One vector is turned by the same rotation once a step. Each row is the vector after some number of steps, and that number follows the row.
The counts run from 0 to 921.
[ -7  -4  -3 -23  15   1 -19 -22 -10  -6 -13   5  17   3   4  13   5  10
   4  -6  -6  12   3  11   3   9   0  -2   2  -3 -12  -4  11  -6  -8  12] => 22
[ -7  -6  -7  10  17   8 -13 -13   3  -3 -10   3  21 -16  -7  21   9   5
  -7 -13 -12  -3  -5   4  19  11 -14   7   3  -3   0   0   6  -5 -17   8] => 788
[ -5   3  20   2  10   2 -11  -8 -13 -11 -27  16  13 -13 -12   5  13  10
   6 -14 -18  -1  -5   1  -1  -4 -13  -3   6   1  -9   4  10  -3  -5  -3] => 85
[ 12 -23   3   1   9  -2 -18  -6  -6   7 -11   5   7  -2   2   3   1  19
  -3   2   0  -5  12  13  26   7   9   3  13  -8   3   5   4   6 -19  -8] => 727
[  0 -11 -12  12   9   6 -17  -6   5  -8 -17   4  11 -15   4  14   5   6
   7 -10  -2  -7   6   5  24   3   3  10   6  -8  -5  14   8  -5 -15  -5] => 794
[  8 -15   3   8   4  -4   2 -11 -10   6  -1   7  25 -13  -6  20   1  15
   6  -6  -3 -13   4   1  10   2   1 -14   1 -12  -1  14   0   8 -18  -1] => 149
[  4 -11  13   9   5 -11  -4  -8 -14   1 -10  15  24  -8 -10  13   4  22
   3 -13  -4 -11   0   2   5 -10  -2 -12  -7  -8  -1   8   0   5 -13  -3] => 850
[ -8  -8  10  -9   6   3 -27  -7 -27 -20 -15   1  15  -3   6   6  -2  11
   4  -2 -10  -4  -3  -7  -1   2   3 -16   1  -3   5   5   9  -8  -7  -1] => 9
[ -5  -6   5   0  22  -2 -29   5  -6   2 -17  13  12 -10  -7   2   9   5
  -5 -13  -1 -12   3  10  20   4   1  12   8 -10   5   2   2 -12 -11  -3] => 249
[ -3  -4   6 -15  13  11 -16 -16 -21 -12 -19   2  13  -8  -5   8   5  12
   3 -10  -5   6 -12   3  -7   3   1 -13   8   5  -2   7   6  -1 -12  13] => 357
[ -6  -6  -7  14  11   8 -19  -9  -2 -13 -25   5   9 -15   0   8   8  10
  11  -9  -5   5   4   1  23   9  -1   5   9  10  -2   9   5   4 -17  -5] => 750
[  3  -7  -1 -14  18   8 -21  -8 -17  -6 -18  -8  12 -12   7   6  -6   2
  10   4  -7  -6  -3   1   1  10   2 -18  14  -9   1  10   8   4 -10   6] => 170
[  6 -11   8  -2  14  -2  -7 -13  -9   9  -1  14  20  -5  -5   5   8  17
 -10 -11   8  -2   7  18  18  11   2  -2   3  -6   5   7  -6   5 -13   1] => 224
[ -2  -1   9 -16  20   8 -19 -17  -5  -3 -31   7   5  -5   2  -4   6  10
   0  -7  -8  10  10  15   5   4   1   2  14  -9 -10   0   9   1  -1   4] => 562
[ -1  -8  22 -10   5  13 -13 -20 -23 -15 -12   1  11  -3  -3   0   1  14
 -12  -4  -5  -2  -4   2   1   2  10  -7  -4 -12  -3   9   7 -11  -7   8] => 158
[ -9  -2   9  -1  11  15 -20 -18  -6 -17 -24   3   6  -9   7   2   2   6
   3  -7 -12   4  13   4  11   3   6   8   7 -16 -10   9  12 -10   2   1] => 792
[  1  -6   1 -24  10   3 -17 -15 -11   6 -10  10   6  -1  -6   5   7   7
   6  -6 -17   5   7  20   5   8  -1   0  14  -2 -11  -4  19  -3  -9   4] => 65
[ -6  -3  14  18  12   7   4 -19  -6  -7 -13   6  24 -17 -10  15   8  12
  -6 -11 -15  -3  -5   0  10   5 -15  -8  -3  -7   1   5   3   2  -7   2] => 626
[ -8  -5   9 -10  11  10 -24 -12  -9 -17 -18  -4   6  -6   7   2  -3  -3
  -3   1 -16  -4  12  -1  12   5   2   5   6 -18  -3   2  16 -19  -2   1] => 636
[  6  -9  21 -17   4  -5  -9  -8 -15   2   1  14  13  -6  -7  -1  -2   6
   0  -2 -22  -9  11  12   6   8  -7 -11  12 -19  -3  -1  12  -5  -4  -3] => 263
[ 11 -15  10  -2   7  -7  -8   2 -12  13  -5  12   8 -10 -16   9   1  16
   1  -5 -16 -13   0  11  17   3  -6  -8  12  -3   4   0   5   5 -22  -7] => 578
[ 10 -12  13 -15  14  -4 -10  -9  -4  19  -4   9   6  -2 -11   3   2  11
  -7  -3 -16  -9   7  22  17   9  -6   0  14 -14  -2  -5   8  -1 -12   1] => 920
[  4 -13  15 -19   7   3 -14 -12 -22   4 -16   0   5  -1 -11   9   1  15
  -6  -2 -18  -3  -8   4  -3  -6   3  -7   3  -8  -3  -6  16  -6 -13  10] => 853
[  6  -4   7 -12   2   8   0 -19 -18  -7  -6  10  15 -10   0   9   1   8
  13  -4 -14   1   6  10  -3  13   1 -15   9 -15 -13  21  10   1  -4   7] => 804
[ -3  -6  -1   7  20 -15 -11 -12  -5  -2  -7   2  29 -11   3  17  -1   4
   3  -5  -8 -13   8  -1  12   3 -11 -11  -2 -20   4  -3   1  -1  -5   0] => 329
[ -4 -10   3  13  21  -9 -16  -9  -2  -7 -22   1  20  -8   7   4   1  10
   1  -2  -2  -6  14   0  26   3  -4  -2   1  -6   9  -5  -2   2  -5 -13] => 211
[  2 -10  14 -12   5 -10 -11  -3 -18   4   9  18  21 -10  -5   6  -3   7
   3  -5 -14 -15  10  13  12  15  -7 -10   8 -15   4   4   5   0  -8  -7] => 262
[  6 -12   6   8   3   4   9 -20  -1   9 -13   8  13 -12 -13  12   7  17
  -2  -6 -18   2   5  15  14   1  -8  -2   7  -5 -11   7   8   9 -14   1] => 266
[  2 -11  11  18   3   4   2 -10  -6  -1 -19   2  11 -15 -10  14   1  17
   2  -1 -20  -2   3   1  18   5 -11 -11  12   3   1   2   5  11 -18 -10] => 80
[  0 -16   5   6   2 -21 -14  -9 -15  -2  -3  14  24   0  -1  15   2  18
   6  -5   2 -10  13   4  18   3   5  -8  -3  -4   3   3   3   4 -18 -10] => 31
[  6 -13  14   4   6 -10  -5  -5  -6   8  -7  14  19  -9 -16  10   7  15
   0 -11  -9 -17   1   7  10 -10  -4   2  -1 -21  -9   9   6  -3 -14  -2] => 807
[ -7  -1  15  -9  18  12 -28  -9 -17 -17 -24   8   8  -4   0  -9   7   9
  -2  -7   1   6   5   8   5   4   8   3   8  -2   0   6   8 -11  -2   1] => 903
[  6  -8  21 -12   5  14  -9 -13 -23  -3   3  16  11 -10 -12  -3   4  14
  -9  -8  -8  -4   1  12   4  13   6  -2   4  -9   2  13   3  -6 -11   5] => 269
